In the data rows, the value 128 means zero.
Some points:
[145 127 163  80  79 144 101 140 112 160 162 126 135 108  75 162 185 129 122 119 133 161 132 168 108 130  76 175  86 106 171 166]
[ 74 150  81 126 140  93 114 163 158 138 189 151 134 158 109  71  99 126 122  59  86 138  85 115 139 195 164  91 179 141  54 139]
[101 116 139  99 106 137 132 126  76  92  59 103 123 173 196  81 126  93 107 122 169 149 120 149 163 130 211  82  97 156 134 124]
[138 171 153  89 119 127 109  39 202 105 163 239 196 108 141 114 113 203 110 112 139 147 114 140 108  88  75 198  91 107 130  85]
[115 163 105 159 135  87 122 106 156 116  95 159  96 130 173  61 131 110 134 124 147 129 112 124 113 153 159 179 103 178  85  42]
[164 144 155 212 147 159 139 177  73  88 105  80 129  66 211 124 115  82 126 160 155 166 177 160  83 146 190 177  81 155 158 167]
[134 114 118  98 130 117 111 115 136 149 152 125 118 132 145  99 170 149 118 101 114 114 107 118 173 152  96 145 125 105 128 114]
[158 140 255 150 120 181 138 165  66 134  91  58 109 144 144 222 173  84 137 229 108 142 222 194 128  86 113 142 112 168 212 215]
[121 107 148  72 107 120 112  77 164 157 167 164 151 111  94 192 159 135 116 134 110  95 127 155 150  55  95 134 122  67 135  94]
[133  73  85 173 134 126 132 198  70 132 141  46  87 175 180  96 112 154 173 172  91 183 179 104 162 148 126  90 170 129 109 152]
[191 151 145  60 158 169 156 112 177 155 144 144 137 142  65 155 159 116 122  99 130 140 127 150 173 148  54 127 102  75 125 142]
[166 150 157 145 140 142 125 139 141 156 181 170 156  93  83 122 157 190 121 141  96 162 139  94 120 163  21 156 142 116 145 169]
[179 129 118 169 192 141 154 170  98 107  90 105 106 102 180  92  96  94 133 152 174 140 143 151 165 177 166 164 137 180 142 131]
[ 90 108  93 126 126 110 166 130 140 125  96 123 106 101 151 166  72 121 136 122 161  96 123 132 162 120 177 104 149 119 133  99]
[102  98 113 169 132 126 128 133 168 133 142  63 150 126 189 121 107 109  98 156 106 102 176 123 132 124 152  79 162 149 127  77]
[157  84 138 143  82 138  90 186  79 138  70  91  91 107 106 170 136 127 150 161 131 163 141  85 174 167 119 157 127 104 115 137]
[121 128 136  75  42 121  66  75 147 172 110 183 115 129  99 170 167 157  97 117 141 140  91 135 137  79  55 181 151  86 139 142]
[130  90  81 173 177 105 126 177 111 124 154  71 149 160 119 109 101 143 133 141  72 132 113 120 116 134 164  42 166 116 112 165]
[174 104 129 255 135 129  91 167 144 131 143  79  94 179 148  45 117 180 105 104  75 177  94 113 140 228 108 143 117 165 104 149]
[103 146 138  41 115 133 141  92 138 117 142 142 160 157 131 199 174  96 126 146 163 128 141 109 103  76 119 150 140 145 136 121]
[124 141 111 148 116 154 139  97 188 119 101 136 120 130 138  94  95 104 102  93 169 113  60 132 135 146 164 179 131 166 114  90]
[106 145 125 173 136 112  87 177 131 145 116 104 136 150 158  89 108 130 141 154 153 159 162 141 129 104 136 147 151 117 153 127]
[ 84 174 127 134  98 117 100 103  91 137 105 178 133 123 121  96 124 139  94 130 107 119  70 107 133 180 139 133 109 157 119 107]
[206 140 154 155 135 118 158 149 125 133 130 117 146 126 117 141 155 153 144  81 143 176 129 147 132 152  94 147 106 104 165 162]
[ 56 204  81 131  95 111 149 126 148 100  88 147  91 166 144  52  94  65 150 138 128  89 102  93 111 125 170 145 119 154  63  67]
[145 110 148 148 131 129 113 108 129 107 128 106 155 113 153 177 140 177 136 161 116 154 168 120 110  81 137 134 136 111 164 153]
[137 105 115 166 163 129 141 161 156 106 181 104 124 206 114 120 133 102 104 110  69 133 108  93 132 192  80  77 147 156 144 192]
[185 122 180 113 144 170 124 120 115 126 115 111 190  77 166 151 150 133  94 173 120 188 191 145 131  95 117 203 140 126 135 141]
[128 139 106  77 106 114 128 122  64 166  60 123  98 126 182 144 115 125 168 162 137 116 118  91 151 107 220 135 122 126  98  92]
[138 118 108 112 164 184 105 141 145 120 132 122 109 124 115 148 104 118 122 118 117 130 140 141 163 161 127 160 132 109 137 133]
[115  96 153  84 145 141 136 152 120 124 122 115 174 138 109 174 126 121 114 174 100 111 162 153 173  95 102  88 130 145 164 164]
[106 153 104 144 169 114 128 127 131 171 104 189 124 130 144  78  84 142 141 119 131 145 124 116  94 135 148 144 136 139  87  44]
[154  65 113 224 171 118 178 186 131 129 152 100 102 134 110  99 147 129 101 140 126 179 136 108 185 249 133  80 117 130 150 193]
[150 143 171  92 136 215 141  69 144 144  98 121 190  93 174 170 139 112  82 175  76 166 147 184 158  99  88 162 104 186 162 106]
[132 165 138  89 119  92  96  50 200 162 147 172 154 147  47 116 165 153  89  97  67 134 135 164 138 103  82 138 137 105 187 127]
[133 127 122 109 120  96  91 157  85 159 129 153  99 142 155 124 110 141 167 122 160 126 123 108 108 119 151 149 109 105  87 131]
[144 102 127 109 120 129 123 129 121 172 149 123  97 123 107 143 120 147 128 105 139 103  92 115 151 128 130 131 163  81  88 128]
[111  67  94 149 171 121 161 177  48 166 139  52  79  96 148 134 110 152 168  94 100 164 183 115 174 160 167 106 185 118 103 172]
[163 172 173 127 157 179 170 101 173  76 111  95 188 126 168 118 143  99  68 160  65 140 131 150 137 124  99 124 144 176 163 131]
[104 121 115 147 107 155 140  97 152 120 115 113 110 101 184  92  54  98 168 116 218  83  74 155 105  76 174 110 137 156 106  88]
[ 94 141 178  76  22 106 107 108 128 168 118 140 142  57 115 140 109 124 151 160 196 108 152 122 117 108 154 162  99 142 141  83]
[157  94 141 148 171 108 112 154 126 139 141 108  84 130 141 123 129 170  88 130  95 140 131 119 134 178 148 158 113 122 116 133]
[158 142 143 108 131 132 117  95 142 133 136 119 150 134  98 195 152 158 152 141 101 147 166 171 133  67  69 156 124 102 139 137]
[155 116 111 123  96  99 152 138  99 156  71 117 102 170 135  96 137 154 156 130 157 149 112  89 142 143 146 168 142 152 112  60]
[121 109 210  91 110 181 121  85 150  88  88 146 175 117 137 177 163 113 101 148 162 103 154 191 110  71 166 164 157 158 156  98]
[ 59 178  99 144  99  61 113 123 142 109 102 149  97  91 131  50  54  82 143 105 176  97  90  76  92 148 200 108 133 162  87  25]
[173 171 149 110 102 126 109 119 139 143 111 180 134 110 129  82 150 163 127 130 135 158  84 136 143 143 102 144  72 104 130 126]
[157 128 117 121 164 141 147 161 102 127  86  61  95 131 149 164 129 112 125 163 132 125 187 115 154 152 147 128 182 160 126 150]
[165 149 161 121 181 114  82 131 153 136 118 136 120 150  92 129 147 157 110 124  85 164 105 137 166 127  77 112 171 105 123 128]
[133  90  93 195 162 139 167 157 101  83 142  61 120 116 177 131 135  98 126 128 167 177 158 175 147 172 187 112 115 120 134 189]
[137 175 181 101  71 111  96 118 121 185  94 193 134 124 120 154 135 159 115 145 153 149 121 122 102  84 129 182 140  92 105  96]
[139 139  98  72 130 131 119 150  97 140 151  83 131 123  62 198 143 150 145 120 111 132 100  99 164 123  94  78 143  80 165 184]
[ 73 159 111 133 116  76  97 131 160 157 134 139 125 142 113  76 104 127 103 106 128 107  87 125 130 152 102  95 125 125 139  78]
[108 133 116 158 132 121 114 154 120 101 146 110 110 126 120 109 138 107 144 137 166 140 155 120 126 143 132 118  96 113 130 181]
[165 138 164 160  91 107  51 127  90 117  94  89 119  96 209  99 154 143 128 145 164 178 106 130  94 109 197 152  63 112 165 142]
[137 107 110  38 107  37 114 152  58 208 168 119  96 152  76 143 132 168 181 107 136 110 111  92 138 142 146 118  82  75 107 101]
[111  92  92 174 156 164 181 117 144  67 175  76 166 143 125 146 121 102 112 119 123 112 143 140 105 169 123  93 141 109 133 150]
[146 114 154 144 177 142 140 131 161 126 165 145 105 150 102  78 153 161  72 136  52 165 135 125 132 152  82 114 141  80 131 152]
[140 174 137  44  63  60  86 134 123 197 121 196  94 136  69 139 154 168 135 119 166 106 109 109 138  63 118 180  65 117 118  94]
[ 88 150 154  68 102 128 138 136 113 131 126 151 131 125  99 169 120  97 127 113 123  97  88 135 118 119 143 164 127 148 102 124]
[ 97 171  71 154  76 100  80 125  80 106  93 147 103 122 182  71  75 101 150  96 201 123  72 119  88 135 194 130 113 141  93  39]
[117 174  85 101  78 150 150 101 147 114 126 138 121 128 103 123 130 125 115  88 138 108  43  96 166 181 124  69 150 137  99 128]
[132 151 143  68  82 105  62  75 158 173 200 161 160 157  59 131 173 163  95 115  86 155 123 151 129 137  60 112 112  67 133 151]
[133 113 152 173 142 207 199 115 113  82  72  41 155  89 193 215 107 107 120 183 117 109 185 186 135 109 175 128 181 187 198 112]
[138 140 221 153 162 180  92 107 151  99 133 152 188  96 223 152 116  90 140 187 163 176 178 150 101  62 144 202 105 154 149 123]
[183  64  95 129 176 141 238 135 128  76 155  64 128  98 139 108  97 127 115 122 105 131 118 108 182 178 115  77 120 157 119 131]
[116 166 167  73 111 152 114  94 115 172  87 188 131  62  68 170 135 130 152 123 139 124 121 189 164  61 122 178  98 133 146  44]
[ 96 164 116 124  79  98 136 109 148 130 127 204  75 154 134  54  85 111 151 103 207 115  58 112  99 134 155 137  96 126 121  96]
[ 74 159  94  95 145 146 158 110 180 110 133 181 169  82 178  99  84  87  98 112 153  45  90 119 105  88 171 112 161 177 104  73]
[182  78  99 181 177 106 154 204 105 134 163  91  67 144 118  70 114 134 141 143  81 179 112  94 167 178 122  65 126 122 135 176]
[167 129  93 212 172 128 140 228  73  79 137  83  82 168 216  65 106 122 149 160 136 184 158 110  81 203 172  81  93 143 121 210]
[153 128 132 174 169 156 205  99 183  68 150 135 180 120 139 162 151  85  82 127  86 107 160 135 143 159  64 119 143 157 120 134]
[119 154 197  46 136 146 100  29 137 130 111 171 189 128  75 190 129 145 107 112 104 144 107 159 146  65 122 171 135 130 165  67]
[135  87 115 171 184 122 102 170 187 106 127 116 183 115  93 122 125 154  88 127  42 143 118 162 123 131  98  96 163 154 148 120]
[148 104  95 227 226 153 125 126 150  98 126 107 165 140 185  90 110 133  78 151  86 184 165 152 126 174 112  95 164 143 101 137]
These points spread out most along one direction. Take the direction at right angles to it along which they spread out most. Then take the direction at right angles to both along which they spread out most. Go by this last direction. For each point below, how far along it does it lie, from 0 to 99? The average is 50, and the first point in the table lies past the average. One standard deviation of the points above along it is 16.
[165 149 161 121 181 114  82 131 153 136 118 136 120 150  92 129 147 157 110 124  85 164 105 137 166 127  77 112 171 105 123 128] 68
[145 110 148 148 131 129 113 108 129 107 128 106 155 113 153 177 140 177 136 161 116 154 168 120 110  81 137 134 136 111 164 153] 41
[132 165 138  89 119  92  96  50 200 162 147 172 154 147  47 116 165 153  89  97  67 134 135 164 138 103  82 138 137 105 187 127] 71
[157  84 138 143  82 138  90 186  79 138  70  91  91 107 106 170 136 127 150 161 131 163 141  85 174 167 119 157 127 104 115 137] 51
[157 128 117 121 164 141 147 161 102 127  86  61  95 131 149 164 129 112 125 163 132 125 187 115 154 152 147 128 182 160 126 150] 39
[117 174  85 101  78 150 150 101 147 114 126 138 121 128 103 123 130 125 115  88 138 108  43  96 166 181 124  69 150 137  99 128] 66
[119 154 197  46 136 146 100  29 137 130 111 171 189 128  75 190 129 145 107 112 104 144 107 159 146  65 122 171 135 130 165  67] 44
[179 129 118 169 192 141 154 170  98 107  90 105 106 102 180  92  96  94 133 152 174 140 143 151 165 177 166 164 137 180 142 131] 32
[164 144 155 212 147 159 139 177  73  88 105  80 129  66 211 124 115  82 126 160 155 166 177 160  83 146 190 177  81 155 158 167] 17
[138 118 108 112 164 184 105 141 145 120 132 122 109 124 115 148 104 118 122 118 117 130 140 141 163 161 127 160 132 109 137 133] 53
[133  73  85 173 134 126 132 198  70 132 141  46  87 175 180  96 112 154 173 172  91 183 179 104 162 148 126  90 170 129 109 152] 56
[ 56 204  81 131  95 111 149 126 148 100  88 147  91 166 144  52  94  65 150 138 128  89 102  93 111 125 170 145 119 154  63  67] 44
